In the data rows, 128 means zero.
Some points:
117 115 156 109 176 191 55 103 201 65 129 132 130 121 99 49 107 100 158 157 149 142 213 187 198 78 117 83 83 151 109 138 64 165
153 131 178 113 57 142 77 101 95 137 121 122 140 178 141 151 134 114 147 158 59 138 153 156 74 188 138 40 118 131 134 83 175 124
164 147 141 156 104 82 91 126 109 183 95 180 163 144 111 153 133 195 155 124 61 138 93 164 80 48 191 169 169 104 113 160 156 103
172 104 36 128 40 181 37 159 122 78 135 74 100 98 179 154 172 152 141 84 108 128 97 90 45 131 144 227 197 127 136 90 173 121
90 100 119 89 116 156 174 90 76 131 126 102 116 123 107 168 136 193 91 119 114 104 92 69 118 144 102 121 82 119 180 102 129 136
88 147 135 186 165 103 136 118 148 160 160 147 130 121 173 96 95 170 226 145 71 116 101 112 132 188 89 135 100 154 139 133 128 170
184 180 167 108 85 79 100 149 113 83 204 191 130 126 136 132 125 49 152 103 115 150 148 123 197 162 159 167 133 109 111 96 56 135
135 224 155 149 58 156 223 118 140 130 174 231 128 119 104 139 164 161 62 34 171 172 86 143 119 146 88 45 96 200 153 129 132 64
122 115 62 115 194 119 111 154 119 106 60 168 73 143 100 114 187 121 96 208 15 155 181 158 104 171 105 103 135 96 145 101 56 134
164 120 115 74 129 88 119 94 245 102 136 158 142 124 194 129 112 140 94 164 92 128 66 180 183 106 100 162 108 163 161 204 87 174
71 125 138 115 179 132 84 83 102 138 98 105 134 147 103 135 233 156 95 88 131 146 75 117 72 91 118 87 146 167 113 193 81 124
140 187 146 109 95 188 69 184 213 170 139 116 147 129 100 174 135 186 99 72 63 133 129 68 114 67 144 178 114 108 238 70 155 43
163 180 190 198 118 104 82 106 197 117 42 130 90 42 177 189 138 129 135 129 206 167 134 40 131 207 123 134 47 98 60 156 160 93
128 131 158 131 192 153 144 128 110 83 166 148 180 103 186 171 105 47 114 136 149 126 152 120 151 96 140 129 105 168 127 89 182 47
107 51 101 149 119 172 208 213 104 175 117 105 94 152 72 67 205 162 167 123 29 133 151 128 95 104 89 217 88 130 123 120 65 113
161 88 128 103 131 137 74 177 80 87 181 113 118 231 171 131 135 164 126 104 134 66 113 109 182 81 144 187 136 136 184 188 138 133
220 154 142 185 121 127 133 164 151 84 95 136 81 86 127 76 141 133 103 121 144 117 140 255 173 146 134 128 193 144 145 120 163 121
157 103 74 165 181 169 69 109 200 111 116 99 185 180 146 30 107 140 119 101 112 149 123 139 102 102 133 153 76 136 104 131 148 154
130 129 183 172 65 142 111 118 63 68 190 77 158 167 140 137 119 54 114 155 134 155 211 76 103 151 126 108 153 62 207 147 137 128
124 159 151 174 172 115 167 170 148 123 157 56 61 166 123 195 124 89 124 182 137 129 164 130 184 134 107 104 143 153 146 113 161 186
111 166 162 142 140 133 169 138 166 107 141 133 132 127 132 172 138 87 233 187 126 165 136 41 153 71 98 136 170 42 109 191 139 151
79 131 127 134 134 117 92 151 109 119 153 180 160 93 200 109 82 129 69 113 155 200 171 134 93 190 103 97 156 63 143 105 99 159
156 146 78 139 158 106 150 49 73 147 88 166 77 104 149 115 9 157 185 138 97 118 148 144 117 121 65 75 100 106 126 159 166 148
119 113 95 145 108 56 111 128 145 117 149 131 47 125 72 91 107 61 151 96 180 141 91 61 116 150 112 119 172 107 153 96 90 206
87 45 153 165 101 97 139 153 141 121 125 131 129 203 111 151 113 188 68 205 182 83 111 177 88 76 73 60 82 135 75 150 193 88
153 163 179 76 123 110 63 200 75 145 181 158 178 92 87 152 88 64 158 138 195 173 92 120 147 102 124 145 13 136 153 172 138 71
124 47 151 108 111 57 144 88 148 75 122 31 205 66 87 86 114 138 76 113 151 73 129 138 159 183 81 126 121 136 134 86 147 93
144 136 134 140 105 177 101 123 88 83 194 116 145 35 75 170 125 164 127 101 97 28 120 136 186 113 114 176 133 194 35 133 145 172
85 121 133 131 135 143 81 110 115 186 176 111 122 85 54 121 130 126 113 121 142 180 93 208 184 221 189 82 132 90 109 203 161 116
74 120 158 116 32 158 146 101 95 146 105 113 148 161 119 124 142 101 167 144 132 158 167 115 155 183 140 142 171 174 149 155 186 91
142 87 52 228 132 84 102 172 117 104 108 115 94 148 144 83 185 181 118 90 63 161 37 149 133 58 191 97 80 126 143 122 139 145
146 141 154 217 107 157 148 98 131 126 88 81 94 101 216 62 40 64 124 161 196 38 140 112 115 165 84 154 135 173 174 139 116 122
102 108 66 120 80 144 197 143 122 55 117 128 205 145 117 152 162 75 184 198 149 142 137 82 108 118 206 133 143 99 135 94 119 140
98 190 140 78 123 133 143 164 126 16 56 83 111 174 78 188 90 148 92 126 168 79 142 54 149 141 169 155 129 141 147 90 107 149
56 81 169 84 148 94 49 106 131 163 81 197 72 162 160 128 70 70 78 134 132 189 118 202 152 115 163 193 61 208 101 110 99 136
148 152 177 136 63 107 65 152 129 55 76 110 122 72 133 175 115 94 163 97 153 162 200 135 133 189 102 102 168 106 66 145 56 135
77 110 69 69 113 108 131 177 132 201 176 87 147 149 91 139 159 143 131 99 58 102 93 57 70 38 107 118 162 119 108 93 132 189
71 129 175 120 71 133 124 126 188 136 109 153 92 22 152 197 172 100 130 126 106 119 110 168 206 152 54 131 90 28 126 139 125 141
122 162 45 122 120 93 156 127 183 169 85 126 132 128 98 157 118 148 151 121 205 62 143 128 140 124 73 120 176 115 90 153 73 104
110 208 96 163 113 91 142 79 109 173 126 145 165 115 149 18 144 255 125 145 128 134 148 176 102 126 126 215 75 170 121 85 132 117
122 93 165 118 166 192 133 91 98 120 189 168 134 39 96 140 139 118 101 106 150 195 64 165 118 60 58 175 155 119 133 55 125 115
91 193 121 73 148 172 201 140 164 118 111 88 93 129 184 135 123 162 148 93 124 60 106 192 129 90 186 74 134 128 147 113 179 152
137 150 82 141 175 156 71 101 51 91 113 130 181 159 116 143 156 142 192 129 96 167 98 238 83 147 83 189 84 100 149 83 193 154
158 140 120 153 133 191 103 54 118 231 84 160 169 179 71 184 130 88 118 79 131 188 15 128 181 159 113 144 138 71 132 129 68 108
126 91 166 144 159 143 55 196 76 130 98 184 134 92 126 123 76 196 79 170 151 70 105 185 56 110 162 106 178 160 171 164 61 197
113 144 163 88 157 114 127 181 121 152 73 135 132 120 184 99 188 79 84 174 174 90 203 113 124 252 159 121 171 167 85 225 171 131
133 162 120 167 191 117 186 154 149 175 137 80 153 106 109 113 115 130 72 118 150 147 180 97 114 147 128 68 148 99 116 131 107 106
116 102 152 82 100 126 162 148 131 122 158 179 94 161 117 64 183 97 127 187 75 113 86 34 108 166 55 103 174 123 128 121 100 95
133 96 109 81 97 42 194 173 108 130 111 139 186 114 191 114 122 120 134 84 153 120 205 88 177 105 106 91 98 167 165 184 104 186
138 126 176 112 177 109 154 6 113 106 87 120 106 164 44 67 164 157 116 104 162 105 153 74 103 135 116 155 171 108 114 128 232 152
124 167 113 105 134 170 149 140 135 144 175 131 165 186 141 163 120 141 75 145 168 68 169 59 141 132 139 145 193 90 107 129 141 212
122 88 100 157 167 119 110 122 168 187 111 249 126 100 101 186 94 65 108 15 124 89 154 156 153 155 157 117 75 53 120 157 204 0
186 163 72 103 168 204 141 125 177 97 158 155 131 129 119 109 78 119 183 195 154 131 97 71 148 138 113 69 152 188 84 104 174 127
93 149 60 136 104 146 104 106 122 118 156 154 125 135 103 99 210 152 151 134 157 67 117 64 166 64 149 149 161 109 146 43 56 117
160 102 144 130 121 164 149 123 130 116 72 146 135 141 140 80 79 159 227 109 72 105 136 120 149 88 235 59 113 199 127 77 128 180
93 56 169 127 153 68 164 142 115 146 67 100 135 142 110 78 156 176 84 86 187 181 84 114 68 145 191 150 139 82 185 129 82 104
188 135 127 95 62 71 128 47 78 179 184 126 97 118 107 159 186 83 148 145 104 83 147 146 84 33 208 112 103 69 71 81 88 132
166 151 85 196 135 106 150 68 143 161 88 108 215 96 138 94 128 100 68 183 90 185 99 102 133 107 88 72 206 131 170 130 98 136
74 115 142 113 227 53 96 132 89 166 94 123 103 170 195 139 104 94 120 97 63 167 237 195 174 176 66 99 155 140 39 138 163 90
There is one direction along which these points spread out most. Take the direction at right angles to it along which they spread out most. Go by this last direction. How many in every 100 of the points above lie lower along it than each point below? Answers are rounded to whole numbers. More than half of the points above lie lower than the first one.
175 172 120 43 159 195 110 127 82 85 170 107 27 74 136 95 146 110 57 103 150 70 99 104 141 46 115 78 95 190 169 178 134 134 39
65 162 160 194 127 49 148 185 132 156 127 58 105 108 171 85 75 108 164 183 134 108 125 194 158 167 140 86 114 198 106 101 179 115 59
186 128 173 103 125 123 147 148 97 200 78 147 178 119 110 162 177 100 159 103 199 129 108 131 176 135 134 151 123 111 92 76 205 153 54
99 165 76 98 97 147 212 90 137 88 134 158 98 145 106 74 72 99 114 119 28 187 113 175 105 70 163 194 111 148 95 178 183 141 80
166 136 183 42 153 150 147 152 170 154 175 88 162 165 114 140 140 118 181 102 105 114 10 100 35 99 132 198 89 59 40 124 81 65 54
78 155 144 119 188 131 154 160 100 137 140 97 105 137 140 131 86 203 94 163 111 125 116 129 159 162 163 118 170 116 127 131 25 61 53
110 123 82 195 175 56 161 93 193 85 139 129 136 147 105 205 167 110 142 102 149 62 180 217 100 207 126 127 122 177 167 144 80 146 56
193 72 175 90 137 173 173 134 115 158 210 127 129 165 138 212 143 130 156 185 121 148 187 110 47 127 185 156 128 145 136 104 127 158 19
96 22 105 199 109 169 124 98 125 149 165 102 103 132 161 130 61 132 131 131 151 165 138 145 139 130 178 169 98 140 107 143 138 113 73
201 29 43 67 73 141 164 145 135 151 134 58 96 155 146 131 105 179 141 124 190 194 152 79 101 104 122 107 148 121 183 151 98 112 17
